In the data rows, 128 means zero.
Each pair is two rows. How far apart are they, by a hidden measure? 0 means very close, and 30 very far. Two or three weighted sums of its numbers give each row a place; it is the straight-line distance between the places.
[107 114 190 130  79 131 149 141 114 141 107  65 100 146 138  56]
[100 122  65 137 158 124 171  94 153 140 142 106 143 181 134 138] >> 10
[163 147 114  97 176 105 149 196 147  62  74 198 115  43 130 148]
[101  96 142 136 116 141  45  96  88 184 204 125 137 146 126 188] >> 15
[106  90 145 166  78  96 181  99 130 139 154  57  98 192 152 113]
[163 150  91 115 137 162  88 104 109 161 150 164 173 130  71 131] >> 6
[196 195  39  86 135  68 149 105 173 120  85 168 148 149 143 144]
[ 98 104  82 150 124 120 171  76 142 148 160  90 130 198 139 136] >> 15
[106  98 101 151 119  85 191 102 142 146 144  91 100 194 172 138]
[105  82 132 167  75  99 172  87 129 164 174  50 100 212 148 126] >> 6
[168 142  85  90 172 117 107 171 112 119 123 219 148  58 108 189]
[128 103 226 175  51 144 122 128 113 132 151  57  93 144 110  76] >> 9
[150 135 182 155  60 155 120 111 125 125 139  85 123 149  82  78]
[160 121 135 130  91 169  63  99  86 181 192 121 161 142  54 119] >> 11
[136 123 109 110 129 173  77 114  84 183 169 154 167 128  79 133]
[175 128 120 104 132 120  92 158  95 118 147 190 136  78  94 173] >> 8
[109 137 138 154 139 117 202 142 165  82  83  97 103 136 158  86]
[102 116 118 132 148 160  59 108 103 157 178 148 152 128 116 174] >> 12
[148 148 160 144  84 110 161 129 148 104  99  98 101 135 130  81]
[155 136 176 161  70 164 114 110 122 128 140  87 135 144  70  73] >> 2
[ 95 136  34 120 199 125 176 105 159 132 124 142 151 161 142 154]
[155 173  84  93 228 120 171 212 173  30  35 225 126  19 133 144] >> 2
[213 133  98 109  24  58 103  68 108 196 179 101 140 203 129 163]
[103 112 148 168 102 126 181 106 148 121 137  61 106 175 131  93] >> 21
[160 144 118 104 174  86 173 206 153  58  59 187 108  45 158 145]
[136 129  70 100 170 147  89 113  97 173 157 197 165 112 109 171] >> 16
[ 74 115 168 138 147 139  77 120 125 122 155 106 131 122 153 178]
[127 142 135 138 150 195 111 129 127 119 124 133 151 117  70  90] >> 13
[ 80  82 168 137 117  81 104 121 116 144 155 108  92 140 214 191]
[153 129 166 150  69 181  82  94 102 159 171  97 148 151  54  87] >> 18
[102 105 152 163 100 116 187 118 147 115 127  68 100 168 149  94]
[178 154  96 119  94 147  86  86 117 161 158 135 167 155  67 127] >> 11
[199 174  55  95 102  65 135  91 146 154 120 158 147 167 145 160]
[ 73 109 154 136 164  93 148 152 158  92  96 123  95 113 218 150] >> 19
[ 93 126 128 159 141 144 185 119 165  90 105  90 119 151 125  87]
[105  93 204 159  78  98 148 135 123 126 129  71  77 133 178 116] >> 14
[103 105 204 158  90 114 146 141 126 104 118  83  82 129 167 107]
[135 130  61 106 168 152 102 107 103 170 157 177 175 127  97 158] >> 7
[125 137  88 114 176 169  81 123 113 157 152 176 169 111 107 158]
[116 140 167 148 139 138 177 163 153  79  72 118 106  97 142  66] >> 10
[ 75 112 151 130 159  85 135 142 143 108 110 125  96 117 223 179]
[100 103 107 162 112 130 169  93 147 142 155  74 123 195 126 118] >> 14
[165 155  74  92 189 144 100 158 109 122 122 220 162  72 101 168]
[ 88 127 157 142 149 174  75 115 130 118 145 125 138 114 110 131] >> 8
[151 181 118 121 155 122 177 141 184  60  48 139 130 104 126  82]
[ 82 119 177 150 146 113 143 148 157  93  99 102  92 115 187 126] >> 16
[ 90 128 149  95 110 144 141 133 110 161  86  82 113 155 137  55]
[119 151 153 140 165 155 169 165 160  68  68 133 119  82 118  70] >> 19
[ 69 138 151 137 186 115 150 154 168  64  75 130 104  94 199 145]
[148 136 136 138 129 189  92 125 109 142 146 133 162 113  59 102] >> 10
[ 80 110 124 120 167 117  80 114 118 138 158 149 127 123 181 204]
[165 130 147 113 129 115 129 180 120  93 111 167 108  72 117 145] >> 13
[135 151 132 120 180 106 193 196 171  44  42 166 106  54 162 110]
[119 133 180 160 110 161 148 141 139 103 114  89 119 119 101  65] >> 2
[ 64 129 144 130 194 128 105 133 153  89 112 137 121 100 184 171]
[124 119 197 163  94 149 146 144 130 112 120  82 106 124 112  64] >> 16
[ 89 120  67 139 172 128 187 101 168 125 118 109 132 173 145 132]
[184 158 148 141  49 120 118  92 138 138 140  85 131 174  89  93] >> 16
[ 89 107 189 162 108 118 138 141 137  94 110  92  94 121 169 111]
[123 148 163 150 142 180 126 148 138  93 106 116 139  95  83  78] >> 11
[112 125 191 159 113 133 159 154 145  95  97  96  97 112 144  83]
[108 109  49 128 153 119 159  82 138 166 159 124 143 184 140 164] >> 6
[163 126  96  99 135 137  79 141  91 162 167 189 163  99  94 170]
[181 169 101 118  91  79 158 110 164 118  93 127 124 162 140 113] >> 9
[ 75 124  94 104 216 104 112 142 149 108 106 174 126 102 214 207]
[170 130  95  93 143 131  80 139  91 141 155 190 154  82  91 178] >> 12
[ 95 116 107 154 138 110 204 117 164 111 111  82 118 171 163 111]
[148 134  87 106 161 164  86 124 101 162 154 178 174 105  82 148] >> 7
[121 108 134 110  81 169  73 104  64 220 173  99 147 172  83  93]
[137 138 166 151  98 124 169 142 149  93  91 103  99 125 137  82] >> 18
[104 127  79 110 192 134  79 123 118 148 149 182 161 109 148 196]
[165 127  83  95 148 138  81 135  90 153 161 200 161 102  97 175] >> 6
[190 190  57  98 120  73 155 102 173 110  82 163 141 152 140 138]
[130 130  48 109 176 145 114 105 114 163 153 169 176 135 110 160] >> 8
[142 108  93 125 114 154  82  87  80 208 201 137 168 156  91 154]
[161 166 105 111 132  67 196 140 179  91  55 141 105 130 181 111] >> 5
[180 165 117 135  93  92 164 119 164 106  87 116 115 143 131  99]
[ 91  91 123 119 132 113  60 104  92 179 193 137 130 143 169 204] >> 21
[ 97 116 174 120  79 146 131 130 101 166 108  62 102 166 124  53]
[114 124 184 156 123 126 169 157 147  89  86 103 100 107 149  77] >> 22
[146 115 187 142  88 106 159 164 124  98 109 104  93 102 141  98]
[ 85 128 106 119 194 146  79 128 130 130 142 165 151 107 154 186] >> 15
[ 92 116  96 145 142 107 204 107 164 118 118  98 109 179 168 130]
[162  96 193 135  52  89 122 158  93 121 156 115  93 110 125 135] >> 5
[148 110 120 125 110 159  64 108  72 190 193 142 163 138  81 148]
[208 138  90 109  37  70 108  67 116 188 170 117 137 203 122 155] >> 11
[ 75 125 138 121 186  91 162 157 163  76  71 141  97  96 226 155]
[118 128 111 114 163 173  74 116 110 155 161 155 165 117 104 158] >> 5
[162 128 143 110 131  91 151 186 131  83  99 163 103  69 135 147]
[ 65 118 128 117 189  90 133 142 149  97 102 149 105 108 228 188] >> 14
[148 125 185 147  96 131 136 162 124  99 118 109 108  97 102  89]
[140 106  96 113 133 149  69 109  78 189 189 160 163 130 109 178] >> 15
[ 94 114  86 147 142 112 183  96 150 133 139  94 118 190 151 134]
[125 123 118 103 112 169  82 109  80 199 157 126 157 154  83 105] >> 9
[121 107 170 148 101 184  59 104  90 166 190 109 141 139  74 122]
[172 125 121  99 122 125  91 156  97 127 154 176 138  76  87 176] >> 12
[138 129 166 132 131 125 168 180 148  73  82 127 107  81 134  92]
[161 148 128 117 153 150 111 163 120  98 114 181 142  66  77 136] >> 8
[ 92 110 126 126 143 136  57 102  98 159 187 132 148 132 129 191]
[120 136 172 151 129 176 127 142 131  99 114 111 128 107  90  79] >> 14
[135 120 186 154  82 104 172 145 136 104 107  80  95 130 149  79]
[113 137 166 144 149 133 176 160 163  71  68 118  96  97 144  82] >> 10
[ 85 110 168 143 141 160  68 112 121 121 161 110 128 123 134 156]
[173 186  56  97 160  65 193 139 194  78  39 174 129 123 171 127] >> 19
[175 127 134 102 128  84 135 180 115 100 119 184 112  70 138 172]
[150 149 145 116 153 119 158 185 142  66  76 164 111  65 125 121] >> 6
[155 155 142 117 160 143 135 182 142  73  90 168 126  56  96 118]
[168 146 110  94 158 140 104 168 119 105 119 200 139  67  92 158] >> 6
[193 167  97 116  79  69 148 102 154 121 103 122 131 165 138 132]
[176 151  67  98 120 134  83  91 108 174 161 163 174 143  88 156] >> 4
[103  77 111 162  75 101 162  72 116 179 189  60 104 220 144 139]
[126 113  86 128 130 161  93  84  95 186 190 140 162 161  84 149] >> 2
[121 126  90 115 171 155  76 116 105 160 158 173 165 112 118 172]
[177 131 103  88 144 104 102 169 100 113 134 197 141  67 109 188] >> 14
[169 157 106 118 108 164  87  95 124 151 150 135 168 144  67 115]
[153 122 100 110 128 160  77 113  81 184 179 165 171 123  84 154] >> 9
[ 91 116 164 144 134 171  63 107 110 144 169 115 141 131 111 149]
[179 118 129 106 113 107 100 165  96 125 150 181 132  76  97 178] >> 8
[161 121 170 128 100 124 117 162 112  99 130 144 114  75  96 135]
[101 129 130  90 116 152 129 130 102 184 100  96 132 159 127  61] >> 18
[132 146 156 133 148 140 159 177 151  56  73 140 115  70 120  94]
[174 175 107 112 123  81 183 134 182  93  61 130 115 137 160 101] >> 10
[110 134 167 139 124 124 184 162 146  98  71  99  97 111 151  64]
[ 74 132 164 144 176 138 131 144 156  73  92 120 107 100 163 122] >> 17
[ 95 131  47 121 178 136 154  83 145 143 145 140 157 167 121 148]
[151 112 126 124  96 167  61 111  73 188 199 144 159 131  67 142] >> 10
[101 129 156 113 111 174 117 131 108 163 108  93 125 151  98  55]
[ 91 156 148 147 194 146 168 168 179  43  48 136 115  73 155  93] >> 18
[157 109 106 120 112 150  68 103  69 199 201 156 166 133  83 157]
[ 87 127 103 114 199 140  77 120 131 126 137 167 147 113 160 190] >> 16
[112  94  63 132 124 107 141  74 118 187 188 108 137 195 137 166]
[163 130 145 111 118 145  96 153 108 117 143 159 136  88  74 136] >> 10
[ 91 116 120 123 167 151  66 113 114 145 164 147 155 112 133 181]
[ 84  93 177 146 111  79 137 137 127 119 131  92  85 128 209 159] >> 6
[126 123  73 102 168 144  81 119  96 172 163 189 166 113 130 186]
[109  90 129 164  77  94 176  89 127 154 168  57 101 208 154 129] >> 8
[174 131 104  92 159 118 107 177 111 115 130 198 145  62 104 177]
[109 128 145 154 135 108 204 151 166  82  79 104 101 124 166  90] >> 15
[149 164  98 103 205 167 123 177 141  71  83 209 158  47  84 132]
[ 74  95 150 131 142 127  64 107 114 145 173 122 129 131 165 190] >> 13
[128 115 108 123 138 151  62 102  87 183 187 151 169 127 104 173]
[144 114 112 126 118 172  77 104  85 182 185 150 163 138  75 136] >> 7
[ 86 119 147 138 155 165  69 112 119 131 159 130 146 116 115 154]
[ 58 135 124 121 217 103 150 158 175  62  65 153 102  87 218 166] >> 3
[ 68 113 142 131 177 115 111 139 145 105 119 127 118 111 200 187]
[119 115 189 157  96 123 173 154 136 102  97  92  99 115 148  80] >> 20
[ 96 101  91 147 127  93 191  94 149 142 138  90 109 186 167 137]
[119 107 205 153  67 158 127 131 113 151 134  56 106 152 103  42] >> 9
[108 107 150 164  83 179 109  84 117 153 184  71 137 177  61  89]
[116 142  68 124 183 178 122 108 135 136 135 156 171 129  82 128] >> 5
[181 151 124 133  78 155  84  92 118 164 169 109 156 163  61 108]
[116 159 130 127 173 188 135 154 149  98  75 138 145  93  91  65] >> 12
[143 155 149 134 154 157 145 174 150  70  86 140 128  71  96  92]
[106 123 170 115  88 167 124 129 105 172 114  68 112 162 110  48] >> 10
[133 106 211 168  51 176  93 109  93 157 172  67 125 146  59  69]
[101 108 124 155 111  94 196 114 155 130 130  77  99 183 170 113] >> 3
[105 135 166 125 126 166 146 146 135 118  85  98 125 125 106  50]
[ 78 109 154 141 143  88 135 140 140 106 121 112  96 117 215 163] >> 23
[146 127  78 110 159 153  84 118  92 174 162 177 176 116  99 157]
[159 152 111  99 185 112 149 201 149  59  71 199 117  41 131 143] >> 16
[201 157  65 102  90  91  98  77 123 175 157 152 162 174 106 152]
[126 127 120 128 148 175  75 118 101 159 163 152 164 119  88 131] >> 12
[ 72 116 126 129 187  85 132 150 148 101 102 151 106 106 221 186]
[ 97 101  84 140 126  89 188 102 144 147 146  91 110 192 175 138] >> 14
[162 129 146 116 128  94 149 183 131  86 101 163  95  67 136 145]
[ 71 117 150 127 175 100 126 144 150  97 108 123 105 108 208 177] >> 9
[102 127 135  93 113 167 109 119  92 188 118 103 136 157 109  71]
[121 136 124 130 160 185  79 124 117 137 148 151 160 112  88 129] >> 20
[ 77 124  85  96 217  96 105 136 137 125 122 184 134 105 208 210]
[111  89 218 132  19 134 125 118  82 188 148  33  88 187 127  52] >> 24
[168 127 141 112 124 108 121 171 113  94 121 166 118  72 106 153]
[112 143 156 142 158 124 194 180 166  63  54 126 105  81 154  81] >> 10
[163 125  84  98 149 135  84 143  88 162 162 189 167  95  96 174]
[ 95 123 118 159 140 148 171 107 160 113 129  84 127 172 117  96] >> 10
[103 111 132 161 114 122 186 115 153 110 119  77  99 164 139  99]
[188 166  52  91 111  55 152 101 154 134  99 163 134 160 157 157] >> 13
[191 166 112 120  53  91 123  80 138 144 137 108 130 181 104 122]
[ 74 124 126 119 201  80 160 164 167  78  70 155  95  94 234 169] >> 19
[153 110 136 143  79 179  65  92  71 207 212 119 163 153  61 130]
[ 93 114  73 137 159  99 196 107 161 123 121  98 120 176 160 135] >> 23
[ 95 111  81 149 139 107 182  93 147 139 144  97 129 188 149 140]
[ 99 145 142 137 183 118 192 176 181  53  40 138 103  79 186  99] >> 9
[109 146 141 154 156 166 165 138 160  78  88 113 127 115 105  73]
[164 113 115 120 106 154  66 112  68 180 191 157 165 117  74 163] >> 13
[160 117 178 166  37 175  67  86  96 178 195  73 145 165  48  91]
[ 93 136 169 144 158 132 163 161 165  69  73 116 100  99 167 100] >> 13
[189 160  82 107  85  55 155 103 159 139 106 134 125 167 162 138]
[ 95 103 101 147 124 108 188  95 146 138 143  84 114 191 152 128] >> 21
[208 137 106 125  19  68 104  67 112 190 179 102 137 208 113 145]
[165 114 106 118  83 146  61  85  69 213 213 132 170 156  74 155] >> 6
[173 146  87  80 172 108 114 173 118 105 118 213 137  63 120 184]
[129 155 133 137 160 187 117 137 128 106 107 150 153  92  77  89] >> 13
[ 67 129 156 137 182 132 114 141 158  83 103 128 114  98 177 148]
[103 116 161 166 101 115 184 124 146 109 116  77  98 156 145  87] >> 14
[ 99 115 157  99  84 158 108 115  88 197 125  76 127 172 114  58]
[122 102  86 132 118 154 101  80 100 193 198 124 160 180  91 152] >> 21
[125 122 178 155  96 128 161 149 140  99  98  94 103 118 131  77]
[141  97 105 128 102 154  80  83  79 211 210 126 164 169  89 156] >> 11
[176 116 130  98 121  78 128 179 107 105 124 176 110  70 143 175]
[ 80  80 207 159  88 104 104 120 117 133 162  76  86 143 181 156] >> 11
[101 106 133 128 134 152  51 100  99 172 189 134 145 138 124 179]
[106 116 185 156 114 116 163 156 147  95  98  98  91 115 167  97] >> 13
[109 127 178 124 102 136 162 149 125 130  88  78  96 140 142  50]
[104  99  74 139 125  94 175  82 135 164 161 106 118 195 164 153] >> 17
[ 92 125  63 135 175 107 203 111 170 114 109 123 117 166 159 133]
[ 96 117  99 149 138 103 193 103 154 122 125  87 110 178 158 126] >> 4
[111 143 133 133 165 193 100 129 128 117 127 150 159  99  79 107]
[ 98 122 179 151 127 100 173 157 145  91  88 110  87 112 186 104] >> 10
[173 153  77  84 194  94 141 193 130  74  83 232 134  41 139 188]
[117 147  68  93 214 155  89 139 126 134 126 197 173  94 123 168] >> 6
[161 108 111 115 104 160  60 106  75 197 196 155 156 134  76 153]
[ 73 113 149 130 163  83 144 142 149  99 101 130  94 112 222 172] >> 10
[100 117 121 158 125 116 193 112 157 115 119  81 104 171 154 101]
[202 155 102 117  46  66 128  79 135 160 143 107 128 193 127 135] >> 13
[ 84 108 152 138 148  81 150 147 141 101 106 119  95 115 222 160]
[160 119 162 143  87 174  76 126  87 147 173 121 145 112  56 117] >> 9
[ 96 132 145  93 119 164 124 129 110 169  96  90 133 152 118  55]
[162 157  39  91 170 139 104 109 123 152 130 197 187 114 104 162] >> 29
[198 166  52  87 108  66 136  95 149 152 112 164 142 165 150 155]
[ 96  98 110 159 104  94 187  91 141 145 150  73 106 201 163 128] >> 16
[106 116 197 167 108 142 138 138 135 100 116  87 104 120 128  84]
[126 114 193 160  80 119 168 145 124 107 106  84  91 121 145  78] >> 12
[109 152 131 110 160 189 120 135 132 133  88 126 149 120  90  67]
[129 108 210 169  61 142 135 135 111 129 140  71 101 132 111  67] >> 19
[159 144 131 106 148  86 157 185 135  71  82 176 109  55 146 147]
[100 113 145 159 116 144 176 109 156 113 124  70 111 166 123  92] >> 5
[182 167  86 108 102  68 167 107 172 115  87 140 127 159 152 125]
[166 139 146 121 135 135 121 169 121  85 109 172 126  66  87 128] >> 15
[ 77  89 171 139 117  98  85 115 110 144 168 100 105 142 197 193]
[107 114  61 133 147 131 141  77 132 164 171 116 147 180 113 147] >> 13
[174 161 116 125  86  80 163 115 160 110  94 124 117 155 146 105]
[ 92 131 161 138 166 112 175 167 168  75  71 123  96  97 193 116] >> 15
[102 136 162 118 116 174 129 132 123 144 100  90 130 140 101  52]
[107 135  72 131 166 168 125  93 130 149 153 141 163 153  91 136] >> 16
[ 90 116 170 149 146 105 161 157 158  84  86 107  87 107 188 121]
[149 148 110 111 161 180  90 144 114 128 136 172 168  85  70 130] >> 9
[ 66 114 143 134 172 102 132 143 152  93 102 134  98 110 215 174]
[ 71 103 139 128 157  87 118 136 139 119 126 126 100 117 219 187] >> 6
[107 117 157 169 106 158 154 101 143 122 141  64 120 168 100  81]
[148 108 113 118 113 156  64 107  72 200 196 154 162 136  83 151] >> 10
[ 71 123 131 121 189 110 102 141 145 101 124 141 122 104 198 189]
[181 107 136 109  92 102  95 157  80 133 165 164 126  86 101 182] >> 11
[153 131 160 133 124 128 137 183 132  81 103 145 111  74 110 115]
[128 120 196 164  86 129 164 148 131 112 105  83  94 125 137  81] >> 15
[176 120 144 113 113  91 128 180 108 109 130 161 100  77 132 159]
[ 82 124  89 100 205 100 100 134 131 125 129 178 139 110 204 216] >> 9
[ 91 113 124 162 115 122 182  98 154 123 133  77 109 180 135 102]
[170 112 163 118  90  97 126 170 102 115 138 148  98  85 125 151] >> 5
[116 126 195 161 101 150 147 148 133  96 113  93 105 113 118  78]
[147 117 169 139 104 106 155 170 122  86 105 127  96  87 136 113] >> 5
[176 150 123 127  65  66 159 102 151 122 105 113 109 169 153 114]
[ 76  92 163 140 129  96 104 121 122 136 155 111  97 134 201 184] >> 21
[167 165 110 119 113  68 187 133 168  97  74 135 108 135 167 111]
[161 167  63 100 172 159  98 122 133 139 124 181 185 113  84 130] >> 11
[ 75  84 187 155 100 100  85 114 113 146 172  88  94 150 198 178]
[ 73 101 172 142 131 105 107 130 132 113 135 104  95 128 197 165] >> 6
[131 123 107 114 146 165  72 111  94 173 172 153 170 124  93 152]
[183 111 122 114 100 119  74 148  78 159 180 171 140  94  91 180] >> 2
[108  94 180 187  51 134 157  87 123 148 174  31 104 197 109  89]
[154 138 127 108 151  93 157 191 138  67  87 174 112  52 141 151] >> 9
[128 101 211 167  49 122 156 141 115 129 137  65  84 139 134  77]
[137 167 134 136 158 184 135 142 152  89  90 136 152  99  84  70] >> 9
[ 84 144 151 143 178 179 104 134 149  90 108 136 143  95 114 114]
[160 111 144 137  82 174  61 103  76 200 205 122 157 143  59 127] >> 11
[123 125  99  89 126 161  86 117  80 206 148 140 157 150 103 116]
[202 160  66  96  82  78 110  81 129 173 149 154 154 182 122 163] >> 17
[165 120  89 112 110 138  73  96  79 202 189 156 169 145  92 163]
[135 147 166 147 133 146 158 168 146  77  85 126 115  86 112  80] >> 13
[192 180  58  93 123  64 162 104 174 119  82 157 139 151 152 145]
[ 84 104 202 158 112 143  97 125 129 118 149  73 104 133 150 130] >> 19
[172 187  69 101 156  69 194 142 189  78  39 161 121 123 179 120]
[123 132 171 150 126 123 185 165 151  83  76 112  95 104 151  78] >> 12
[172 144  83 112 112 146  80  87 109 180 168 152 174 152  74 144]
[177 176 110 120  94  94 153 112 167 100  90 122 125 150 130 107] >> 7
[ 98 126 154 100  99 142 137 133 105 168  95  82 115 160 134  56]
[118 106  76 131 130 151 112  81 107 177 186 123 155 178  98 153] >> 21
[180 149 123 122  68  71 156 102 155 125 105 110 119 169 146 112]
[136 117 160 142  92 188  80 111  91 170 175 112 152 138  58  98] >> 12
[143 125 142 134 112 182  77 118  96 154 168 137 160 116  60 118]
[142 136 152 124 146 107 177 184 148  62  68 149 100  72 151 108] >> 2
[181 159  63 102 117 127  90  86 113 174 158 170 172 152  90 156]
[159 118 186 158  39  98 157 122 130 135 128  69  90 161 137  88] >> 4
[132 126  89 108 151 154  78 112  91 177 168 170 171 121  99 159]
[175 172  68 107 133 143  98  95 136 151 133 166 169 144  80 132] >> 5
[191 166  75 103  91  57 147  95 147 139 107 147 134 168 153 148]
[101 151 132 153 172 149 191 152 178  69  65 117 115 112 129  80] >> 20
[105 106 156 104  70 157  91 109  77 217 147  74 132 182 102  66]
[108  98  67 135 117 113 138  70 110 182 187 109 137 204 132 160] >> 23
[ 98  94  90 152 125 100 185  90 148 150 150  88 116 195 158 137]
[102 113 159 175 102 143 169 113 148 117 130  68 103 166 123  82] >> 4
[174 142  88  92 180 126 104 171 118 106 118 216 145  54  99 178]
[157 110 190 142  70 105 135 166 112 112 138 111  98 105 128 121] >> 10
[ 89 121  97 112 189 123  81 122 117 146 150 169 149 113 176 208]
[156 123 177 132  98 123 128 165 116  98 126 131 103  90 108 116] >> 13
[ 98 142 153 118 142 158 160 152 144 114  64  99 125 120 125  49]
[157  96 118 123  84 152  59  99  61 223 218 136 158 149  81 154] >> 26
